One turning vector, and how many steps it has turned:
The counts run from 0 to 133.
[ -8  28  17   0 -54  -1 -10 -16 -21   3   0  -6  17   0 -49  18 -53 -52
   4  -8   3   0  31  10   4  26   3 -22  -7  36  -8  15  10  38   8   1
  29 -34 -13  -7  39 -17  12 -19  22   4  24  -1   8  13  38  12  38  16
  21 -58   0  41  52  30 -30  32 -40  11   5  14  43  -8 -30  30  30  34
  23  12 -21  37  25   2 -19 -26  -7] | 63
[-10  10  20  -1 -66   3 -21  -3 -25 -11  31  -2  17 -23 -50   0 -41 -50
 -13 -13   2   1  29  -2 -29  11  11 -25 -28   9  10   0  -7  28  31  -3
  21 -36 -34  11  41 -25  -5  -2  -1  13 -14   9   5  24 -16   8  35 -16
  33 -66 -11  52  65  33 -41  30 -38  18  13  14  20  -3 -39  12  15  33
  18   4 -37  14  32  29 -35 -28   9] | 40
[ -2  31   9   3 -68  -7 -17 -14   4 -16   8  -6   8 -10 -41   3 -66 -32
 -18 -12 -26  22  52  18  -5   2   9 -24 -12  19  17  28  16  32  37  -2
  31 -48   0   7  33 -34   1  -3  13  24  11   7  28   3  18   0  27   9
  27 -55  -3  32  59  34 -17  23 -36   5   3 -11  39   8 -30  38   7  28
  57  16 -28  37  34   4 -20 -22   6] | 100
[ -1   9  27 -14 -44  18 -12 -26 -27   4   6   8  30  -9 -17  -1 -47 -49
 -19   3  -6   6  16  10 -18  25  -6 -14 -34  37 -17  30  24  32  25  -3
   8 -24 -27   7  17 -36   1  -1  25  18  15  17   8  15  27  -1  40  18
  48 -52   9  24  41  35 -44  29 -57  16  14  17  37  14  -7  29  48  35
  27  23 -44  33   5   8 -15 -21   3] | 31
[-24  22  20  -6 -63  -3 -18 -14 -22 -24  -5   0  33 -10 -21   9 -48 -47
 -11 -11 -16  26  27   0 -10  21 -11 -22 -16  39   4  34  30  40  29 -12
  20 -16 -10 -14  29 -29  -6   0   0  18  24  24  20   0  24  11  44  10
  40 -47  -6  23  69  43 -13  32 -47  14   3  11  48  10 -27  39  19  38
  35  27 -27  34  20   6 -29 -20   2] | 122
[ 17  25   6  -4 -68  18  -7 -19  -7   3   9  -3  -2   2 -20  16 -47 -12
  -6  -5 -20  -7  15  -2   2  16  -8 -19 -13  44  -9  26  30  46  23 -16
  15 -25  -6  16  16 -17  24   7  21   3  29  23   8  11  57  -4  59   3
  42 -65 -15   9  40  22 -36  34 -40  26  -6  11  40  10 -19  35  26  22
  30  21 -29  59   6  -5 -17 -25   6] | 80
[  3  -2  18 -23 -77  22  -7 -23 -24  -5  30   7  27 -15 -47 -21 -48 -42
 -19   7  -6  16  32  -3 -27   9   9  -4 -28  15 -12  33  15  34  39  -7
  17 -28 -28  12  34 -36  11   1   8  12  -4   8  18  17  12   2  44   2
  39 -70 -16  42  47  27 -43  32 -56  11  -8   6  28  11   3  26  26  12
  30  11 -48  21  25  18 -20 -31   8] | 132
[  9  44 -11  11 -76 -18 -10   2 -13 -25   8  -7  -4  -6 -38  11 -44 -18
  -3  -9 -25  -5  27  -2   0  -1  -4 -18 -20  19   3   8  17  37  36 -13
  20 -31  -7  38  10 -35   2   1  -6   3  36  32  27  -4  36 -16  44 -18
  41 -65 -26  19  57  24 -29  29 -37  22   3   3  41  -2 -38  28  13  40
  37  10 -31  34  19  -4 -16 -22   6] | 86
[ -7  24  11  21 -57  10 -15   5 -23   5  18 -17   4  -5 -41  24 -29 -24
   2 -10  17 -31  -5 -13  -7  16  -1 -25 -27  46   2 -14   2  38  10  -4
  19 -21 -28  21  15 -26   4 -13   9  -9  17  24  -6  26  24  -9  48 -18
  47 -51  -8  40  69  17 -49  38 -33  38  15  25  25  -9 -41  15  36  53
  21   5 -28  41  11   8 -34 -29   9] | 76
[-21  34   3   6 -52  -5 -27 -14 -13 -20   6  -2  23 -10 -46   7 -49 -43
  -5  -9 -29  12   0  27  -4  26   0 -24 -24  40  20  22  21  40  19  -5
  22 -28 -10   1  17 -50 -13 -10   5  21  16   9   5   4  25 -13  31  11
  38 -26   4  45  70  22 -32  36 -30  21  20   5  39 -11 -35  29  21  57
  45  29 -34  42   8   5 -20 -22  20] | 106
[  2  10   6  10 -82  31 -15  -7   4 -23  33  12  15 -11 -34  -6 -45 -13
 -17   0  -6   4  46   6 -12 -14  14 -17 -38  28   9  25   0  23  51 -15
   9 -29 -24  21  23 -15  10   8  -9   3   9  38  15   5  12 -13  53   3
  52 -57 -12  31  58  30 -25  30 -38  18 -11   1  30  19 -10  28  14  23
  45  -1 -39  26  25  22 -31 -32   8] | 8
[  9   4  24  -9 -66  32 -15  -4 -21   9  26 -11   1 -10 -39   5 -44  -1
  -4   5   0 -19  34 -24  -1   4  10 -13 -16  44  -9   9  12  33  15 -19
   7 -36 -23  30  24   4  29   8  16  -3   2  23  16  27  42  -7  62  -6
  43 -73 -26  21  59  28 -40  31 -42  30 -13  16  10  17 -13  20  23   1
  32  -5 -30  32  22   3 -23 -36   6] | 66
[ -2   9   7 -23 -74 -14  -2 -19 -35   0  18   3  23 -16 -50 -17 -40 -37
   1  -3 -18   3  12   4 -21  26  -5 -10 -29   9  -3  24  21  39  33   0
   4 -28 -22  12  21 -43   7  -9  12  15   2   1   8  19  18  -6  36  -9
  32 -63 -24  48  39  23 -57  22 -49  15  14  17  34 -14 -17  23  27  20
  26  18 -44  26  12   2  -8 -18  19] | 133
[  3  15  11   4 -52  12 -29 -16 -14  13   6 -10 -11 -11 -24  11 -42 -19
 -22 -10  -5 -15  11 -12 -21   4  -7 -13 -40  28   7  -4   6  16  24  -3
  22 -33 -30  44   6 -21   5  -4  25   5  16  30  10  24  26 -21  42  -4
  60 -62  11  23  57  23 -55  16 -59  33  22  17  24  25 -30  11  47  46
  27   1 -45  32   7  21 -17 -27  19] | 17
[  9  30  -1   6 -76   6 -11  13  -9 -32  29   0   7 -20 -50   6 -31  -6
   1  -2  -9  -6  45  -8   0 -16   0 -17 -28  33   9  10  10  30  34 -10
   8 -22 -13  41   2 -37  26   7 -10  -4  25  39  30   2  33 -12  57 -16
  59 -57 -18  22  61  22 -34  33 -28  40 -10   7  35   7 -15  13  11  31
  47  -3 -39  21  11   4 -20 -36  11] | 87
[  0  27  -6  10 -79 -16  -1 -15  -2 -17   8 -13   1   4 -47  11 -58 -35
  -3 -17 -24   4   7   9   3  11  -4 -20  -8  24   6  12  22  41  36 -21
  30 -24   1  18  30 -30  -2   5  16   9  31   3   4   4  39   3  37  -5
  26 -54 -18  24  61  19 -27  35 -31  15   6  -4  49 -11 -38  38  21  36
  30  25 -29  51  29  -5 -22 -11   4] | 85
[ -4  21  -2  -3 -63   6 -12 -20 -30 -10  21   6  18 -15 -40 -13 -39 -28
  -3  -3 -21  -8  -9  15 -20  19  -3 -20 -38  28  11  32  16  30  32  -4
   6 -18 -14  20  13 -46 -11   5  11  17  16  10  -1  10  23 -19  44  -1
  43 -37  -9  37  49  14 -58  28 -30  28  16   3  29 -11 -20  24  32  44
  34  28 -38  45  -8   6 -17 -29  21] | 10
[  0  26  21  -1 -47  36 -39  -9 -21 -12  20   4  13  -6 -19  19 -36 -17
 -24  -1   8   1  43  -6  -8  -7   5 -12 -32  48  -3  18   9  27  22  -9
   9 -32 -26  21   2  -9  19   2   0  -3  10  47  32  14  22 -10  55   0
  68 -57   7  25  69  30 -18  27 -52  42   3  10  27  27 -15  20  24  42
  50  -8 -40  23  13  11 -30 -29   6] | 109
[  5   6  27 -14 -78  23 -17 -13 -19  -4  22   8  16 -13 -31 -13 -43 -18
 -20 -10 -14   8  46 -17 -17  -2  17  -3 -17  28 -11  22  13  24  33 -16
   9 -36 -25  18  36  -6  18  13   6   7 -14  24  30  18  15   9  48  -3
  47 -79 -24  21  53  44 -25  30 -49  19  -8  10  19  19  -9  20  12   6
  33  -7 -33  26  21  19 -32 -34   3] | 131
[-14  -1  15  -2 -71  21 -27  -9 -14 -14  46   1  16 -31 -51 -24 -38 -22
 -21   7 -17   1  22  -4 -26  -1   1 -11 -34  31  13  20  11  20  40 -17
   2 -31 -24  17  29 -34   2  16   4  20 -19  14  18  35  -6 -14  44  -5
  54 -49 -16  42  65  26 -45  23 -39  28   0   6   8   6 -19  23  20  26
  43  10 -47  29   9  28 -27 -28  24] | 24
[ -3  38  -1   4 -53 -25 -13 -26 -19  -5  12  -3 -11  -9 -57   6 -63 -27
  -2  -6 -36  -8  12   9  -5  14   1 -20  -9  24  13  15  11  32  16   0
  30 -36   2  34  18 -45   5 -10  12  14  26   7   9  17  32 -18  24  -2
  29 -58  -8  38  57  16 -41  30 -29  22   9  -4  32 -11 -40  31  16  38
  40  19 -28  39  19  -7 -16 -15  14] | 5
[  9   6   1   7 -72  15 -15 -10 -16 -17  28  10  32 -21 -52 -14 -50 -29
 -15  14 -10  10  23  18 -20   6   7 -11 -49  28   6  45   7  25  45  -6
  10 -30 -23  17  24 -45  -5  -2   5  13  12  10   5  10  15 -15  44   4
  43 -38  -3  36  44  21 -47  30 -37  24   0   3  24  -1  -1  37  25  39
  47  22 -47  32   4  13 -13 -29  15] | 9
[  1   6  19 -32 -80  22  -6 -17 -23  -3  28  -5  19 -18 -41 -25 -47 -29
  -5  -1 -20   9  22   2 -13  14   3 -11 -19  30  -5  40  29  36  25 -14
   2 -30 -12   6  44 -22  18  15  13   8 -10   2  12  26  34   4  47   5
  34 -73 -19  21  47  28 -43  26 -57  21  -8   4  20   8 -13  39  27   1
  33  15 -35  37  24   5 -18 -23  12] | 52
[-22  49  -2  16 -45   3 -34   7 -16 -17  10 -13   4 -14 -37  27 -45 -17
  -4 -21 -10 -14  23  -7  10  12  -9 -22 -14  52  22  -7  15  34   8  -3
  19 -30 -16  29   4 -29   7 -11   5  -1  32  21  20  11  35 -13  41  -8
  50 -35  -1  38  71  28 -31  21 -21  33  24  14  35  -5 -48  22  22  58
  44  -1 -35  45  10   5 -29 -25   2] | 92
[  5  17  15   5 -64  34 -34  -8  -5  11  36  -2  -6 -13 -27  -6 -40  -7
 -19   4   3 -12  17 -17 -11   0   1 -11 -30  43  10   5   2  25  24 -16
  23 -35 -24  38  30  -2  15   1  12  -2  -4  25   9  27  28  -9  53   6
  56 -59  -7  24  65  10 -54  28 -41  24   0   9  16  22 -23  16  40  18
  33   1 -39  43  15  23 -33 -35  18] | 2
[ -6  31  18 -12 -64   8 -23   5 -22  -7  17  -8  -6 -16 -41  14 -46 -23
  -3  -8  -7   3  67 -11  -1   8   8 -18  -2  31  -3   4  21  25   4  -6
  10 -38 -23  25  20 -11  38  -8  15  -2   3  31  43  21  29   8  47  -1
  46 -79 -15  29  64  47 -14  26 -46  25   1  10  22  17 -29  19  14  26
  43 -18 -37  12  41  -5 -23 -25 -10] | 50
[ -7  18  12 -11 -53  -4 -24 -34 -21  20   4  -3  -6 -10 -29  -1 -49 -33
 -17 -17 -27   7  -9   1 -10  27 -17 -17 -19  25   0  12  25  27  15 -17
  19 -36  -6  21  27 -30  -7  -4  36  26   8   6   4  22  29 -10  36  10
  36 -58   1  24  55  24 -61  27 -60  18  24  12  42  11 -39  27  44  38
  15  23 -34  52   7   5 -15  -9  12] | 112
[ -7  26  17  -3 -57   1 -10 -12  -2   3   1  -2  15  -4 -38  16 -56 -23
  -8   3 -13   7  24  21   6  17  -7 -20   2  59   1  30  20  37   8  -9
  19 -37  -4   6  28 -14  19  -3  16  -2  22  17  18  19  62  -5  49  21
  37 -46  -1  20  56  27 -28  33 -33  30  -2   9  29   8 -20  34  29  17
  56  19 -25  50  19   0 -19 -31  -2] | 79
[  7  15  25   7 -66  20 -24 -23  -4  21  12   4   9 -13 -45   1 -50 -24
 -24  12   7  -9  21   9 -27   5  14 -19 -31  27   8  13 -14  30  28   1
  45 -52 -13  25  39 -14   3   1  24  17   2   4   0  30  11  -5  34  18
  29 -55  14  36  56   9 -47  33 -43  21   8  -2  16  11 -30  31  28  27
  30  14 -40  42  22  23 -20 -29  19] | 3
[ -1  25   7  -3 -71  -6 -19 -19   5  -3  22  -5   2 -17 -66   0 -54 -33
  -4  -7 -14  -2   8  22  -7  23   8 -25 -17  30  22  14   4  38  22 -12
  35 -42   0  15  54 -24   5  -1  14  21   2 -11   4  19  27 -11  28   5
  22 -51 -17  45  63  16 -34  34 -26  17   6  -5  33  -7 -38  29  16  19
  33  21 -28  54  26   3 -29 -25  19] | 84
[ -1  23  -3 -13 -66   5 -18  -3 -15 -32  19   1  -3 -14 -31  -6 -41  -9
 -12  -2 -32   0  15  -7  -5   0  -9  -7 -32  33  11  19  24  31  44 -18
  -4 -22  -5  40  -5 -41  12  14   1  11  14  23  25  11  39 -26  57 -11
  53 -62 -27  16  53  28 -47  23 -37  39  -6   9  37   5 -18  27  24  24
  35  13 -35  34   1   3 -10 -26  19] | 102
